Each row is where one point has got to under a steady rotation. How many ticks took it there?
The counts run from 0 to 580.
[112 157  90 150 120 119  78 162 100 164  89 157 142 145 158 148 135 126
 133 139 169 144 132 108 125 103 102 155 125 118  87 138 119 144 136 125
 152 143  87 137 117 130 201  85 145 127 188 123 143 125]
126
[104 128 111 118 143 132 110 137 114 164 153 166 106 124 113 107  88 118
 147  98 124 170  80  89 185 124 121 117  90 171 127 103 126 106 112 152
 157 174 108 146 123  78 163  80 142 177 163 144 112 102]
443
[ 77 132 133 170 142 116 121  93 110 157 141 135  85  97 187 124 128 109
 161 133 112 139 110 157  99 158 146 102 149 163 128 127 117  86 120 143
 142 172 102  89 151 143  96 150 167 120 135 141 206 124]
413
[131 115 141 124  78 152  96 124  87 138  88 134  98 143  97 126 163 167
 155 170 138 114 117  87  85 175  98 143 104 147 123 159 155 118 124 131
 101 147 142 107 129 126 157  88 127 153 135 145 163 174]
282
[122 147  80  87 112  93 170 158 112 127 113 117 115 132 153 146 129 133
  64 102 166 145 135 128 153 134 101 167 147 120 144  91 159 136 103 157
 129 108 149 117 147 148 134  99 155  84 140 102  88  86]
24
[148 114  97 142 134 132 105 100 109 170 148 137 125 164  61 171 179 170
 115 118  84 125  89 144 160 162 149 119 149 154 138 148 107 136 153 121
 106 160 128 157 117 113 101 131 131  71 102 110 142 155]
530
[164 150 137  81 126 109 142 153 125 128 136 148  48 120 151 186 180 149
 101 149 137 105 124 107 145 142  90 149 112 147 134 133 118  80 120 153
 134 112 133  98 124 144 145 118  95 125 138 183 130 153]
385
[ 87 100 112 138 151 126 139 170 133 144 150 181 121 117 177 147  92 116
 156 144 131 126 126  94 122  77 139  87 122 113 101 115 109 138  76 123
 170 129 116 161 101 107 168 134 110 101 151 161 141 107]
225
[153 167 115 133  92 170  51 110 107 167 120 148 136 150  93 141 173 142
 151 118 105 140 102 136 165 141  95 136  87 155 112 171 121 130 174 117
  99 148 103 144 129 115 155  74 137 158 142  97 154 150]
527
[134 176 150 148 127 173  80 101 131 159 157 149 146  96  84 139 139 114
 164  91 112 113  84 142 126 152 131 127  65 137 118 144  92 102 194 123
 103 157 115 120 133 108 132 120 122 138 125 126 166 111]
196
[103  79 141 182 135 100 136 161 139  91 101 118 131 122 187  96 127 135
 102 178 138 127 155  91 143 102 125 128 192  99 112 151 126 152  90 158
 156 129 110 132 109 128 139 158 111 149 153 121 122 149]
551
[ 70 106 136 170  94 107 122 150 108 132 122 141 144  89 145 159  80 143
 111 138 116  75 107  97 144 112 157 141 105 106 101 162 120 160  88 182
 116 131 145 143 111 136 124  98 125 137 157  82 137 107]
189
[158 102 149 122 101 184 173 113 127  98 129 111  85 139 147  77 115 125
 142 151 124 145 130  91 160 107 108 126  90 139 157 125 129  96 122 127
 148 107 148 114 118  96 132 118  79 194 141 150 119 143]
148
[130 147 114 111 101 150 122 102 111 140  98 118 179 190  71  83 108 123
 159 112 143 158 140 149  96 124 141 160 106 118 128 119 166 173 152  90
 121 110 145 139 125 124 136 112 176 151 128  98 101 135]
31
[126 113 149 162 121 122  97 123 134 130 154 147 173 109 112 148 105 132
 123 121 109  91 128 123 114  62 168  86 121 118 119 138  80 163 164  78
 129 126 120 159 140  63 163 127  80  97 134 105 141 130]
374
[ 95 146 137 138 131 125 127 108 120 156 133 129 102 108 192 117 103  93
 174 144 111 128 118 135 116 142 133 121 122 169 118 125 126  74 105 146
 154 164  92 101 142 133 129 117 145 172 159 151 201 127]
412
[133 149 131 189 123 139 121 123 110 146 124 140 126 118 181 152 124 126
 190 160  88 119 121 152 142  98 131  88 145 145 118 166  84 114  92 121
 123 133 117 126 147 124 114  96 126 135 127 129 220 117]
560
[124 129 129 154  93 114 184 114 141 139 151  99 112 135 174 135  96  92
 109 175 115  97 171 138 149 132 164 176 149 147 133 124 126 119 102 170
 169 115 143  95  98 160  94 115 113 139 184 138 161 124]
86
[102  97  92 117 135  98 112 157 124 144 119 126 122 129 165 182 139 142
 125 165 119 108 157 126 103 147 141  89 162 143 118 136 142 146  61 154
 122 145 150 128 112 191  88 147 143 111  90 160 155 109]
319
[155 150 198 101 151 122 115 121 187 123 170 139 154  68 152 143  95 119
 145 131  99  74 123 119 132 118 136 116  71  79 139 147 100 138 128 119
 126  94 116 152 140 119 154  81 103 141 155 136 136 133]
9
[113 113 110 144  94 151 112 126  86 144 102 129 122 106 142 141 143 165
 158 145 127 130 105 118 123 203  90 104 136 131 137 153 151 123  76 162
  84 144 158 124 141 147 115  98 163 141  97 132 175 119]
100
[172 176 133  89 142 125 104  79 138 173 170 124 150 161  75 153 139 162
 147 141  86 128  95 150 141 180 141 144 122 156 169 120 129 131 137 103
 129 140 145 120 126 123 118  73 159 114 128 131 137 145]
348
[152 148  76  37 118 161 118 160 132 125 130 141  86 127 160 171 158 120
  83 104 156 138 149 109 143 120  87 141  91 115 126 114 149 102 144 124
 113 100 140 129 122 152 151 132 105 140 125 151  77 121]
389
[107 112 122 151 123  96 144 110 136 123 162 105 113  86 155 161 128 117
  61 124 128  94 151 150 111 169 142 127 185 144 155 108 134 119 139 166
 152 147 146  95 169 129  86 154 110  75 141 142 155 116]
418
[125 164 140 175 162 115 104 121 119 129 128 130 171  89 165 138 135 130
 126 103 118 150  83 157 163 127  97 111 152  93 139 148 102 136 130 120
  99 133  96 157 182 104 137  99 151  96 112  67 155 114]
342
[133 153 136 135 139 123 175 142 110 121 131 138 117 146 108  84  58 105
 151  91 120 158 100 105 190 114 121 146 108 146 140  87 109  96 103 157
 143 130 142 124 133  94 114  80 133 166 129 129 109  72]
113
[164 137  87 127  79 213 126 113 115 144 122 129 156 183  92 124 129 112
 162 159 146 131 172 125  93 108 131 152 120 133 106 124 136 143 146  73
 137 103 140 130 112 117 169  96 106 130 151 156 151 131]
460
[133 110 147 134 161 103 154 189 130  82 120 154 109 108 125 159 124 134
 124 120 145 110 156 124  76  83 124  86 145 123 123 109 107 115 115 105
 115 114 147 114 152 120 124 174  83 113  60 157 116  97]
141
[ 88 133 121  90 139 126 108 123 151 165 147 147 160 110 171 129  78  74
 179 130 125 110 125 112 116  85 159 122  74 109 102 152 141 131 101 127
 161 126  97 164 102 145 160 110 140 163 180 129 136 125]
407
[111  75 134 106  96 137  91 116 113 133 139 132 131 114  61 145 166 185
 109 126 124 101 117  99  84 176 141 111 110 131 132 149 166 161 150 117
  99 151 155 148 116 118 126 148 121 106 104 138 113 166]
285
[ 61  97 180 152 145  91 111 128 138 131 126 155 159 101  88 117 128 170
 142 133 140 103 104 109  54 118 174 126 121 104 108 133 143 166 145 127
 132 151 124 130  93 124 151 181 150  96 121 128 112 140]
39
[ 96 143 149 156 118 117  99 163  90 139 109 179  84 108 164 132 111 129
 140 118 137 130 117 109 122  93 109 112  92 169  99 116 102  92 124 142
 140 164 111 103 147  71 157 116 101 176 138 152 160 101]
46
[132 104 129 103 112 149  91  96 140 138 150 106 149 103  85 130 139 184
 125 117 104 105 112 113 106 228 142  95 120 118 158 129 166 154 136 126
  94 155 164 135 134 139  94 112 160 123  93 133 126 144]
102
[157 136 113  68 163 136 137 148 140 110 151 130 127 163  59 128 118  65
 139  99 135 144 168 126 123 116 130 127 116 136 118  91 157 101 138  88
 150 129 100 151 113 127 151 136 103 138 103 181  74 127]
540
[105  85 148 146 148 106 166 143 112 110 128 138 123 102  87 138 118 165
 135 140 124 102  76  72 148 171 111 138 132  85 135 145 136 141  60 173
 114 126 150 161  99 133 137 110 146  92 118 119  97 128]
435
[148 136 121  85 159 133 131 161 133 100 135 138  86 105 137 170 194 129
  80 100 158 122 133 151 113 132  98 115 142 115 123 129 117 101 169 129
 104 109 126 108 144 156 123 195 110  74  75 145 101 138]
387
[134  76 115 143 120 198 174 122 120  96 134 124 110 118 119  89 103 108
 134 106 141 155 122 130 118  83 136  78 107 126 139 110 123 119 168  92
 107 111 158 128 139  89 114 187  75 124  88 131 115 106]
146
[122  82 116 129 140 129 126 105 164 120 160 112 140  87 165 129 151 170
  63 121 124 118  99 130 158 104 143 123 140  81 153 166 111 163 149 115
 126 108 128 161 112 114 123 169 101  87 151  64  96 166]
155
[128 167 125 130 108 173 102 103 112 178 163 160 100 118  94 152 125 118
 154 113 110 118  85 125 147 159 127 140  54 161 108 137 103  97 155 155
 118 153 127 116 121 118 129  82 133 154 160 149 158 105]
197
